Each row is where one point has got to under a steady rotation. How many ticks took it there?
The counts run from 0 to 464.
[-47 -19 -32  24 -23   3   0   1  16   1   9   9  21  -8   3 -20 -18  -8
  23 -26 -11  51   3  31  -2  -7  27   8  14   9  37   1  20 -14  19  -9
  15 -20   8  -1 -13   3 -37  17  21 -15  -3   9 -39 -14 -33 -25  11   6
  -5   1   4 -16  29  17 -35  21  -5  -9 -21 -32 -14   2   3  -8 -16   9
 -14   2 -15 -47  23]
305
[-27  11 -26  34 -19  -6 -27  24  21  17  37  15  22 -25  25 -15  -5  16
 -12 -23 -13  21 -19  13   4  -1  13  10  26  -1  23   6  31   3  10 -34
   6 -24 -13  20  10 -14 -14  26  -9  22   0  17 -25   1 -20  -4  -1  -7
  -2 -19  25 -42   3  -6 -39  28   7 -23 -14 -23  -5  -2 -12   1   8 -35
  -4  25 -25 -37  36]
114
[-10 -23 -39   8 -34   2   9   9   4 -16  13  17   8 -35  13  -5   1   1
  -5 -14 -28  19   5   1  -3  18   7  16 -17 -26  23  20  -8  -2  13 -24
 -22 -15 -30  -4  17 -13 -20  18  16 -11  29  -4  -6 -34   5  29   2  11
 -33 -39   4  27  27  10 -16  30 -20  -4 -31  -7   0 -17 -27 -25  -6  -8
  -5   3 -12  10  59]
131
[ 14  -3 -13 -18  -4  11  -8  28 -29  -6  11   0   2 -22 -32 -25 -23 -11
  29  10   2  10  17 -17  12 -32  34   1  28  21   5  27  33   6   6   7
 -13  -7 -23  32 -14  -8  15  -7 -40   2   5   9 -16 -21 -23  -6  14  59
 -18   1   3  20  31  30 -17  22  31 -21 -12  -9  -7 -11 -10 -28  -8 -15
 -10  12 -37  -9  23]
294
[  6   4   3  32 -43   0  -9  22 -15  -9  27  13 -17  -5  34 -10 -29 -12
 -20 -17   4  17   8   2  34   2   8  -7  11 -14  33  21  28  12 -21 -39
  -6 -16 -20  33 -17 -27  -8  13 -19   8  -5 -21   8  13  -4  -1  19  20
   7 -14  28 -19  20  -6  -9  25 -12 -29 -12 -20   6  -9  31  -7   4 -19
 -30  43   3 -37  47]
188
[-26  24  -4  -8 -18  19 -34   8  24  13  18 -10  -2 -19  39   7 -32  26
 -19   4 -24 -15  11  -4  22 -18  31   3  28 -28  28  -4   9  14   5 -17
 -25 -31 -29  26   1 -26 -24  23 -15  13  30 -15 -23  -2  -2  12  -3  -7
 -35 -28   8  -5  41  32 -31 -29  18 -19 -17   4 -13   9  -7  -2  -4  -5
   2  27 -24  -9   7]
273
[  1 -11 -15  15 -24 -16  33   8  -8   6 -16 -21 -35 -20   6  -9 -29  19
  19 -30  -5  20  19  12  -3  10   0 -18  -6 -23  39   7  26  12  -1  11
 -11  -2   1 -11   4  17 -23  29 -16  -2  15  33 -34 -36 -10  -3  14  -2
  -7 -25  24  18  50  19 -18   4  15   3  -6  -3 -19  -8  13 -15 -30  13
 -39 -11  21 -35  25]
241
[-11   1  21  14 -14   2  10   3  19  -4  10  -6 -12  20 -21 -24  -5 -31
 -25  27 -23  -1  34 -16  14  35  42 -23   2 -32  33   7  15  18   4  -2
  12   4  15  10  11  -8   2  26   1   4  27   8  -7   7 -18 -12 -14  37
 -18 -29 -10  55  18  27 -22  10   1 -22 -32 -10  -3 -16  -1  21 -13 -14
  -8   2 -42  -9  44]
63
[-15  10  22  -5 -17   8 -12  17  24  15 -12   0   1 -20  -2   0 -20 -15
  28   3   3   3   2  -9  21  18  17 -27  -6  14  56  47   6  29 -15 -14
  -7 -27   6  19 -25 -35 -23  15  -5  10  15  16  23  -1 -13   0  13 -16
 -14 -10 -12  19   5  48 -17  13  -3 -10 -23 -29   9   9 -32 -11 -45  21
  15  26  -9  -9  43]
281
[-14 -14  24  13 -34  18 -12   6 -24  20   3   8  19   0 -25  11 -46 -27
  39 -10  16   4  23  -1  40   7  -1 -10   7   8  44  36  15  19   0 -28
 -35 -13 -23  36 -26 -43 -31  -7   2   5   8  14  14 -16   2  -7  18   1
   3 -17   4  -6   4  23 -12   8   4   3 -19  -6  13 -15 -12 -13 -33  -3
  13 -16 -23  13  48]
16
[ -6   4 -26  22 -10 -14   7  52 -15  -5  21   4  -1 -30 -17 -29   3 -10
   1  -4  -4  14  -6   3   0  -8   6 -17  12  10  21  19  35  -4 -34   8
  -6   6  10  29   9   8 -11  31 -30   2   0  15  -5  -9 -33 -14  34  29
 -16  10  17   5  32  33 -28  34 -10 -34   4 -21 -14 -27   5   1  -3  12
 -26  35  -4 -22  47]
376
[-16  -8 -18  23 -19   1 -13  58  -5 -32  14  12   7 -19  -1 -18 -22 -20
  16  -1   3  17  -2  16  -5 -17  15   1   9  27  26  22  10   0 -21 -17
   6   1  -2  19   5 -34 -14  38 -18  -7 -12  16 -22   2 -24 -31  31  30
  -5  18  14 -10  19   2 -23  18 -13  -9 -16 -29   2   2  12   6 -19   4
 -18  58 -18 -33  32]
31
[ -2  -9 -11 -13 -26   2 -14  14 -19 -10  11  27  21 -43  -4  -4 -22   1
   7  -8  -6  21   8   8   9   2  25  37  -7 -10  13  34  -9   9  28  -9
 -21 -35 -41   4  -4 -22 -18   4  -5  -6  23  -5   1 -44  11  17  11   8
  -3 -30  -8  12  35  37 -19  15  10  -2 -23 -29  11   8 -31 -47  -8 -21
   5  -8 -26   9  52]
210
[-11  13  46  -3 -31  14 -28   6  17  22 -21 -22  -7 -14  -3 -11 -35  25
  30   0  13  14  15  10  23   5  29 -19  -2  -3  58  34  11  26 -13  11
 -12 -30   2  -4  -3 -12 -12   0 -17   7  -1  -1 -15  -8  -1  -4   3 -21
 -33  -4   4  -4  38  38 -21 -21  24  -3 -16 -16  -9  19 -27 -17 -25 -10
  10  25 -16 -21   9]
9
[-17  22  30 -22 -24  16 -25  12  27  10  -8 -26   6 -16  18  -5 -27  24
 -13   0 -11  -9  15 -14  18  -5  37 -17  23  -7  38  25  16  32 -10   0
  -9 -41  -7   3 -19  -8  -9  23 -29  -6  31  -6 -13  11 -10  -2   4  -8
 -37 -15 -16   6  37  45 -26 -20  12  -7 -20 -21  -2   6 -19 -13 -24  -4
   4  44 -22 -21   6]
276
[ 10 -30 -18  12 -33 -10  18   9   8  -5 -20 -19 -24 -26   4  -2 -14  27
  19 -27  -4  18   7  17 -11  15   9 -29  -4 -28  43  17  22  -2  -3  -7
 -22   7 -11 -26  22  -1 -32  38  -7  -5   0  31 -34 -26 -10  15   1   4
 -23 -14  28   7  35  -3 -31  -7  10  11 -15  -2   1  -8   2   0 -23  -5
 -46   2  16 -25  36]
243
[-17   1  -6  27 -35   5 -12  17  13   0  41   0   1 -27  38   1 -18  -4
 -34  -2 -21  -3  -6  -4  33   0   2  17  16 -16  33  12  28   0  -8 -26
 -26 -12 -39  37   7 -23 -15  34 -14  22  19 -10  12  -3 -13  20  19   4
 -20 -21  42  -9  41   4  -3   3 -27 -28 -32  -4 -11   0  12  12  19  -4
  18  21  -9  -4  37]
268
[-15   6 -25  47 -16  -4  -7  22   7   4  22  15  -8 -13  29 -21  -1  12
  -2 -27   1  41 -12  13  28  -4  15  -8   5 -15  46  -1  22   8 -16 -17
 -10 -18 -13  30  -1 -25 -42  -7   2  11  -8 -18  -8 -11  -4  17  31   2
   1 -24  30 -11  22  13 -25  28  -8 -32  -9 -12 -12 -17  -4 -13  14   4
 -30  21  13 -33  47]
458
[ 11  19  -8  18   7 -11 -19  41 -30  -7  11  23  -1 -21 -15 -34 -11   7
   2  12   4   4 -10   5  31   8  13 -37  20 -35  20  19  40   7 -21  -2
 -27   1  -8  10 -16 -14 -12  18 -29  10 -16  -4  14 -11 -31  -7  17  34
 -11   0   2   4   3  46 -15  -2   2 -35   5 -18   5 -32   1   0  11  -3
 -43  37  -2 -22  34]
452
[-12   5 -23  21  -4  -3 -25  34 -28  -5   6  20  -3 -18 -23 -28 -39  26
   9  13  10 -11  17  28   8 -24  -2  -5  29 -28   2  -7  30  27  11   6
 -56  -3 -22   0  -7 -27 -32  19 -23   1   7  15 -17  -7 -17 -12  17  35
  -4 -12  -8  -4  26  46 -19 -11  33  -6   0  -2 -18 -21  -9  -7 -20   8
 -27  -4  -9   1  32]
101
[  1   5 -15  11  -3  13  -3   2 -22  24  -7  -4 -10 -27  24   0 -43   8
  16 -14 -14 -19  25  -4  40  -7  20   3  17 -21  17   6  27   8  -3 -29
 -47 -15 -48  10  -3 -16  -8  30 -33  24  21  20 -17 -30 -25  12  10  17
   3 -18  35  20  27  11  -6 -18  28 -22 -15  -1  -7   3  20 -17   3 -18
  24 -24 -25 -16 -15]
427
[ -4  -4 -34  11  -9   5 -23  30 -14  -5   2   5  -9 -13 -27 -15 -13  26
  23   7   0  -1  10  10   5 -46   5 -11  31  11   2   3  25  13  -1   8
 -44   6 -26  15  -2 -17 -24  -1 -28  -3  18  18 -26 -16 -23  -4  22  45
 -33 -13   9   6  39  27 -13  14  17  -9 -23  14 -18 -28 -23  -3 -28   1
  -9   8 -21   8  36]
24
[ -8 -13 -30  -3  -4   0 -12   9 -20  -2  12  15  21 -29 -44 -40 -25   1
  22   7   4  10   4   5   6 -26   9   0  49  -6   8   5  37  10  27   8
 -34  -9 -18  15 -34 -13 -23  11 -20  -5   9  13   2  -4 -27   1  14  48
 -11  -3 -21   4  27  52 -12   8  24 -19 -12  -8 -13 -27 -13 -11 -18   5
 -24 -20 -13   2  36]
370
[  4   2 -13   1   4  15  10  30   9  -6  -5  -4  -5   8 -18   3  18 -21
  16   1 -14  10  17  -8  18 -11  50 -38  -8  19  20  15   8   2 -26  -1
  -7   3  -5  20  18 -16 -10   0 -34  10   6  19 -22 -10 -27 -13  19  52
 -20  -7  16  43  17  20 -43  23   9 -30 -23 -17   7 -26  -9  -3  -4 -12
  -4   9 -58  -6  31]
219
[-13  -1  -3  12 -27  13 -16  15 -27  13 -16  21  37 -32 -18 -38 -40 -21
  22   0  17  19  43  16  32   2  13  30  35   4  15   7  24  12  10 -23
 -23 -26 -12  23 -31 -32 -23  22  19  -9  21  19  -1 -12  -9  -5  22  10
   8 -19  -8  -4  11  21 -17  16  15   6 -15  -6  -3  -2 -19   0 -37  -8
  15 -20  -8  -7  38]
365
[-36  -7 -35  12 -18  -3 -11 -12  -2  24  21  10   4  17   6  11 -30  15
   9 -23 -26  12   7  14  -3  -1   5 -22  36 -23  13   2  34   3  28 -30
  -3 -27  -2 -13 -30  12 -25  26  -4   9  17   8 -35   1 -41 -32 -25   5
 -13 -22 -18 -16   1  32 -31  18  19 -17  -5 -26  -4 -24   6 -21 -17  -8
 -27  -1 -39 -33  13]
40
[-36   8 -15   9 -19   9 -36  -7  43  20  29 -11   1 -17  11 -18 -13  26
  -4   0 -27   3  -9 -13  -1 -10  18 -18  34 -14  41   7  19  31  20 -17
  -5 -30  -4  13 -19  -7 -15  12  -6  14  30  -6 -15  14 -19  16 -12   3
 -40 -23 -17   0  16  34 -17  -1   6 -26 -29   3 -29 -14 -37  -7 -16   4
   5  34 -21 -12  20]
197
[  4 -18   4   7 -29   5  24  11  16  13 -13 -18 -12 -30   2 -18 -35 -42
  26   4  17   9  27  -1   2  18  10 -21  17  18  60  16  22  11  -9 -20
  -6   3   1  17  -6 -47 -29  39  14   0   7  38  -1  17  -8   7   1   5
   4  -4  12  10  18  14 -38  15  14 -13 -11   7   7  -8   9   8 -40   6
 -16   4  13 -19  46]
438
[ -5   9 -29  29 -27  -8  -5  37 -13  -5  10   2  -2 -25  11 -15 -13  -2
   5 -10   4  31  13  20   1  -3  14  -4  -5   4  26  18  18 -17 -28  -3
  -8   5   9  20  30 -11 -20  19  -4  10 -19   7 -26 -14 -17 -12  13   4
 -10   4  34 -17  31  16 -52  32  13 -42  14 -18 -10 -19   7 -14  15 -15
 -31  32 -14 -40  40]
379
[-27   7  14  36  -2 -10 -27  15  27   9  15   6 -21   9 -11 -36 -11  15
 -16  28 -13  -1   6  15  17  14  31  -2  -1 -41  20 -11  22  27  16   7
  -1   9   1  -7  25 -22   5  26  -7  28  16  21 -22  -6 -19  -5  -8  28
 -24 -30  10  24  37  13  -3   3  14 -11 -49   3 -26  20 -19  28 -17 -20
  13   2 -32  -6  38]
334
[  7  -2 -23 -22   2  10 -18  28 -20  -5  11  16   8 -27 -33 -22 -17  -3
  27  10  -8   8   3 -12  14 -36  26   0  41  18  -1  20  29   3  12   1
 -15 -11 -33  36 -22  -9   2  -5 -37  -7  16   9 -15 -33 -20 -10  21  58
 -28  -6  -3  16  33  28  -4  13  18  -6 -19  -4   0 -10 -15 -16 -13 -11
  -2  14 -25  -4  30]
293
[-17   7 -10  45 -21   7 -13  15  16   1  43  10  17 -25  43 -31 -10   5
 -33 -29  -9   9  -7  -1  27   2  14   9  19 -19  36   3  15  18  -4 -38
  -7 -35 -26  32  -1 -28 -25  26 -15   4  11 -12  -8  15  -3  19  23   7
   1 -26  15 -18   4  -5 -22  12 -15 -25 -22 -19  -6 -11   3  -4  13 -19
  -9  29 -16 -23  27]
191
[  4 -11 -26 -14 -20  14 -17   4 -24  14  -2  16  12 -21 -24  -2 -22   3
  33   5   2   9  21   9  19 -31  18  14  31   6   0  18  24  -8  18 -14
 -46 -11 -43  12 -12 -20 -20 -11 -11   8  17   4  -6 -25  -9   7  -1  37
 -21 -18   7   3  27  28 -29  21  33 -14 -14   8   6 -23 -30 -28  -5 -23
   9 -19 -40  16  44]
290
[ -7  -7  -5  39 -22  -7 -13   2  -2 -12   3   7 -35  19   1 -19 -16  18
  -1  17  10  18  -2  11  30   6   6 -32   8 -46  32  10  29  25  -1  -5
 -32  11 -19 -27 -26 -22 -12  13  -9  23 -14 -20  22  13 -28   5   2  37
 -28 -11  10   8  32  21  11  17 -12 -30 -36   1  -9 -10  -5   9 -12   5
 -11  13   6 -15  43]
261
[  9  15  -4  16 -17 -24 -27  34 -24  12   0   6 -30  -5 -26 -32 -25  35
  -6  14  16   7   0  21  21  -2  -5 -14  28 -30  10  10  53  24   1  15
 -24   5  -8 -10 -21   9  -2  15 -34  24  -2   7   1  -3 -19 -16   6  28
 -22  -8  11 -18  41  30   3  23  25 -12  -8  -5 -15  -2 -12   3 -17 -19
 -25  14   5 -35  47]
181
[ -1  15  18  16  -3  15  15   2   7  21  -8 -28 -12  -9  16   2 -17  10
   7 -24  -8 -13  26 -11  47  -4  31 -28   0  -9  46   0  18  23 -24  -3
 -35 -21 -16  23  18 -18 -26  12 -40  17  21  23 -23 -16  -9  14  30   6
   0 -23  25  31  24  25 -32 -31  21 -18 -17  -9 -17 -11  10  -9   3  -1
   0 -16 -29 -16  -8]
82
[ 20   3   5  15 -24 -17 -25  22 -30   3  -1   3 -29  -5 -18 -26 -22  31
  -2  13  19   7   6  18  15   2   0 -18  19 -31  12  24  49  18  -8   5
 -37   9 -12 -22 -13   1   6  18 -39  21 -16   0   5   8 -18  -7  -3  35
 -25  -2  16 -17  32  24 -11  25  25 -24  -6 -10  -9 -15  -4  -6  -4 -28
 -28  22   1 -33  40]
182
[-24  -4   6  20 -16   7  -7   4  20  -8 -14   2 -24  34   3   6   2  14
  10  16  -5   7  14  31  15   9  37 -25 -24 -27  34  11   2  17   1  12
 -18   5  -5 -50   1 -18 -21  20  -8  25  -4   7 -14   5 -31 -12  -4  22
 -16  -5   6  22  33  29 -36   8  12 -19 -42 -31  -2  12 -15   7 -16  -6
  18  -6 -52 -23  21]
415
[-26 -10 -25  25 -23  20 -15  18   3   9 -23  17  -1  12   8  -6 -14 -16
  43  -1  -4  45  20  30  18 -13  41   3  -8  12  30  -1   7 -21  -6 -10
   8  10  -4  -1   6 -21 -17   8  25  16 -11  10 -43 -33 -32 -26  12  19
 -24   0  31  13  29  -1 -32  30  10 -19 -29 -11 -11  12  -7   0 -13  -6
  18   5 -36 -39  15]
225
